Some points, each followed by its number:
[-0.5  -0.12 -0.09 -0.19 -0.52 -0.34 -0.75 -0.67] 0
[-0.35 -0.36 -0.48 -0.62 -0.88 -0.61 -0.65 -0.74] 1
[ 0.58  0.96  0.97  0.92  0.14 -0.06  0.05 -0.13] 2
[-0.4  -0.12 -0.49 -0.71 -0.95 -0.22  0.3   0.24] 3
[-1.18 -1.   -0.83 -0.93 -1.19 -0.55  1.94  5.46] 4
[-0.7  -0.72 -0.6  -0.68 -0.83  0.35  2.59  2.37] 5
[-0.3  -0.12  0.49  0.03 -0.97 -1.03 -1.35 -1.01] 6
[ 0.06  1.26  1.16 -0.19 -1.02 -1.01 -1.35 -1.09] 7
[-0.83 -0.34  0.6   2.03  2.31 -0.09 -0.97 -0.95] 8
[ 2.97  1.87  0.37 -0.13 -0.85 -0.64 -0.87 -0.85] 9
[-0.77 -0.74 -0.61 -0.82 -1.13  0.06  2.91  3.89] 10
[ 2.3   1.34  0.1  -0.19 -0.88 -0.8  -1.29 -0.93] 11
[ 0.49  1.04  1.    0.93  0.31 -0.13 -0.34 -0.19] 12
[-0.84 -0.53 -0.07  0.43  1.66  1.62  0.37 -0.38] 13
[-0.3   0.65  1.33  1.18  0.06 -0.73 -1.15 -1.02] 14
[ 3.08  1.83  0.7  -0.22 -0.91 -0.41 -0.69 -0.71] 15
[-0.73 -0.3  -0.16 -0.14 -0.12 -0.3  -0.64 -0.5 ] 16
[-0.76  0.19  0.5   1.4   2.97  1.15 -0.25 -0.45] 17
[-1.08 -0.6   0.31  2.42  4.4   0.9  -0.62 -0.82] 18
[ 0.33 -0.26 -0.36 -0.75 -0.98 -0.49  0.09  0.47] 19
New points follow, each followed by the numbers of its two nearest points above, nearest first.
[-0.23  0.1   0.05  0.45 -1.   -0.94 -1.33 -0.99] 6 0
[-0.96 -0.67  0.33  2.35  5.03  1.21 -0.48 -0.85] 18 17
[-0.36 -0.48 -0.59 -0.81 -0.89  0.14  2.69  2.68] 5 10
[ 1.31  1.16  0.46 -0.39 -1.2  -1.   -1.37 -1.02] 11 7
[-1.09 -0.96 -0.49 -0.33  0.44  1.41  2.23  1.51] 5 13
[-0.41 -0.58 -0.15 -0.11  0.35  0.14 -0.44 -0.53] 16 0
[-0.4  -0.48 -0.19  0.03  0.3   0.16 -0.52 -0.57] 16 0
[-0.5  -0.59 -0.58 -0.63 -0.29  0.81  3.14  1.56] 5 10
[-1.1  -0.89 -0.17  1.06  2.08  1.19 -0.22 -0.67] 13 17
